Some points:
array([-2., 21., -47., -30., 15., -53., -48., -19., -21., -59., 42., -46., -3., -8., -25.,
       36., -34., 51., -40., -31., -28., -29., -27., -31., 105., 103., 7., 25., 66., 39.,
       7., -44., -83., -58., -13., -4., -15., -11., -27., -18., -36.])
array([-21., -30., -41., 36., -1., -39., 7., 5., -4., -21., -34., 5., -73., 16., 42.,
       -11., -2., 30., 14., 3., 77., 19., 51., 8., -64., -16., -50., 17., 10., 2.,
       45., 30., -20., 1., -28., -15., -7., 9., -7., -68., -84.])
array([13., -23., -38., -77., -51., -93., 4., -5., -63., 61., 52., -15., -83., 30., 31.,
       19., -20., -58., 51., 4., -37., 64., 121., 112., 28., -23., -29., -2., 49., 72.,
       -29., -30., -4., -18., 9., -29., 0., -30., -9., 26., 23.])
array([1., -60., 85., 35., 73., 20., -8., -5., -28., -39., -35., -91., 58., 63., 41.,
       1., 10., -26., -82., 61., -10., -2., -14., 85., 16., 72., 55., 53., 54., 20.,
       -55., 32., 14., 38., 10., 19., 20., -25., -28., -26., -40.])
array([46., 35., -28., -12., -43., 42., 31., 68., 84., 23., 11., 18., -10., 1., -7.,
       -25., -33., -20., -16., 45., -6., 1., -11., 73., -47., -20., -11., 55., -5., 1.,
       -16., -42., -43., -67., 22., -17., -50., -5., 8., -20., 47.])
array([-40., 72., -7., 96., 24., 38., -30., -44., -64., -59., 12., -6., 10., 16., 4.,
       -10., -80., -53., -15., 16., -42., 6., 8., -14., 31., -90., 51., 62., 46., -14.,
       30., -6., 68., 42., 65., -1., 3., 9., -8., 3., 5.])
array([-54., 82., 44., 3., -6., 2., -82., -70., 59., 40., -44., -21., 18.,
       -6., -13., 4., -13., -27., 57., 24., -47., -67., -19., -15., -100., -22.,
       -56., -21., 24., -5., 33., 38., 20., 16., -6., 30., 49., 34., -8.,
       54., 3.])
array([94., 5., -48., -42., -25., 45., 12., 16., -37., -16., -43., -85., 55., 50., 22.,
       -27., 5., 39., 60., -1., 22., -14., -39., -26., 24., 2., 3., -53., -78., 26.,
       52., 41., 9., 44., -11., -72., -47., -35., 14., 18., 3.])
array([14., -10., 66., 44., -6., -71., 33., 69., -6., -25., -32., 30., 31., -37., 37.,
       6., 39., 60., 101., 41., 2., -21., -10., -30., -11., -14., -16., -33., -33., -53.,
       7., -22., -15., 7., -16., -20., -6., -45., 33., 16., 40.])
array([40., -11., 20., 9., 1., -40., 46., 35., -26., 18., -68., 15., -8., 31., -15.,
       -4., 42., 17., 24., -2., 0., 23., -39., -58., -26., -28., -48., -15., -12., -97.,
       -45., -5., -6., -41., -17., -32., -9., 3., -18., 45., 2.])
array([22., -19., -9., -15., -74., 40., -82., -43., -23., 102., 87., 73., 55., 38., 17.,
       -3., 10., -7., -16., -9., 41., 3., 41., -60., 16., 91., 60., 70., 6., 25.,
       -43., -46., -7., -10., -44., -3., -3., -35., -34., -34., 9.])
array([-85., -32., -21., -27., 31., -20., 23., -27., 60., 61., 22., -31., 43., -9., -47.,
       -9., 7., -42., 22., -16., 73., 38., -33., -29., 7., -52., 53., 33., 102., 73.,
       10., -4., -57., 15., -36., -5., -44., 52., 60., 39., 28.])
array([46., 51., -25., -28., -20., -36., 35., 20., 22., -24., -48., -47., -8.,
       -18., -33., 26., 48., 8., 3., 25., 38., 33., 33., -34., -23., -4.,
       36., -23., -65., -106., 28., -8., -18., 14., -7., 24., 7., -3., 0.,
       -1., 25.])
array([-6., -52., -28., 14., 7., 55., 7., 10., 24., -2., -98., 9., -57., -65., 12.,
       41., 0., -47., -5., -83., -5., -32., -55., 49., 32., 43., 85., 26., 30., 45.,
       -33., -81., 101., 52., 12., 35., 4., -34., -32., -36., -60.])
array([1., -63., -55., 29., 37., -27., -10., 24., 0., -50., 75., -24., 3., -18., -19.,
       -25., -72., -63., 39., -15., 5., -22., -25., -47., -54., 13., -29., -70., -65., -58.,
       -62., 26., 9., 22., 2., 63., 51., 26., 18., 11., 67.])
array([30., 8., -16., -25., 12., 30., -5., 69., 101., 65., 66., -10., -14., 2., 60.,
       33., 10., 61., 12., -35., -49., 13., 9., -56., 40., -51., 26., -18., -8., -39.,
       -64., 5., -9., -26., -14., -5., 26., 29., 53., 22., -23.])
array([-114., 35., 32., 61., 68., 48., -45., -90., -10., 52., 60., -1., 32.,
       37., 15., 76., 57., 56., -43., -39., -8., 0., -25., 68., -31., -59.,
       -99., -69., -80., -42., 49., 10., 24., -24., 48., 10., -35., 4., 18.,
       31., 42.])
array([-12., 75., 26., -8., 56., 47., 75., -3., -66., -67., -6., 105., 3., -4., -15.,
       -40., 10., 18., -30., -97., -16., 3., -30., 13., -52., 80., 12., 46., 27., 75.,
       -35., 5., 19., 54., 56., 38., 38., 27., 13., -17., 15.])
array([-36., -51., 36., -39., -23., 60., 7., -48., -29., -89., 5., 12., -54., -37., -26.,
       7., 52., 20., 50., 4., -1., 27., 44., -7., -30., -67., -23., -10., -10., -13.,
       2., 19., -23., -42., -37., -53., 25., 5., -44., -58., -65.])
array([7., -6., 9., -19., -42., -47., 108., 34., 21., 34., 8., -47., 24., -28., -41.,
       -35., -50., -31., -12., 83., 19., 12., -7., -11., 59., 46., -48., -28., -31., -31.,
       78., 30., 46., -29., -34., 4., 16., 29., 8., 3., -40.])
array([48., -34., 15., -14., -17., -31., -79., 12., 0., -13., -40., 127., -22.,
       -44., -39., -44., 37., -10., -127., 22., -35., -65., 36., -21., 47., -4.,
       21., -36., -11., 71., 42., 37., -19., 12., 32., 29., -32., 18., -3.,
       42., 31.])
There is one direction along which these points spread out most. How far along it is each point below, from 0 to 99? 50 is the average, and the first point above lies past it. One standard deviation of the points above along it is 16.
array([94., 5., -48., -42., -25., 45., 12., 16., -37., -16., -43., -85., 55., 50., 22.,
       -27., 5., 39., 60., -1., 22., -14., -39., -26., 24., 2., 3., -53., -78., 26.,
       52., 41., 9., 44., -11., -72., -47., -35., 14., 18., 3.]) 36
array([-36., -51., 36., -39., -23., 60., 7., -48., -29., -89., 5., 12., -54., -37., -26.,
       7., 52., 20., 50., 4., -1., 27., 44., -7., -30., -67., -23., -10., -10., -13.,
       2., 19., -23., -42., -37., -53., 25., 5., -44., -58., -65.]) 44
array([-54., 82., 44., 3., -6., 2., -82., -70., 59., 40., -44., -21., 18.,
       -6., -13., 4., -13., -27., 57., 24., -47., -67., -19., -15., -100., -22.,
       -56., -21., 24., -5., 33., 38., 20., 16., -6., 30., 49., 34., -8.,
       54., 3.]) 40
array([-2., 21., -47., -30., 15., -53., -48., -19., -21., -59., 42., -46., -3., -8., -25.,
       36., -34., 51., -40., -31., -28., -29., -27., -31., 105., 103., 7., 25., 66., 39.,
       7., -44., -83., -58., -13., -4., -15., -11., -27., -18., -36.]) 68
array([-21., -30., -41., 36., -1., -39., 7., 5., -4., -21., -34., 5., -73., 16., 42.,
       -11., -2., 30., 14., 3., 77., 19., 51., 8., -64., -16., -50., 17., 10., 2.,
       45., 30., -20., 1., -28., -15., -7., 9., -7., -68., -84.]) 45
array([-12., 75., 26., -8., 56., 47., 75., -3., -66., -67., -6., 105., 3., -4., -15.,
       -40., 10., 18., -30., -97., -16., 3., -30., 13., -52., 80., 12., 46., 27., 75.,
       -35., 5., 19., 54., 56., 38., 38., 27., 13., -17., 15.]) 74
array([1., -63., -55., 29., 37., -27., -10., 24., 0., -50., 75., -24., 3., -18., -19.,
       -25., -72., -63., 39., -15., 5., -22., -25., -47., -54., 13., -29., -70., -65., -58.,
       -62., 26., 9., 22., 2., 63., 51., 26., 18., 11., 67.]) 37
array([46., 51., -25., -28., -20., -36., 35., 20., 22., -24., -48., -47., -8.,
       -18., -33., 26., 48., 8., 3., 25., 38., 33., 33., -34., -23., -4.,
       36., -23., -65., -106., 28., -8., -18., 14., -7., 24., 7., -3., 0.,
       -1., 25.]) 31
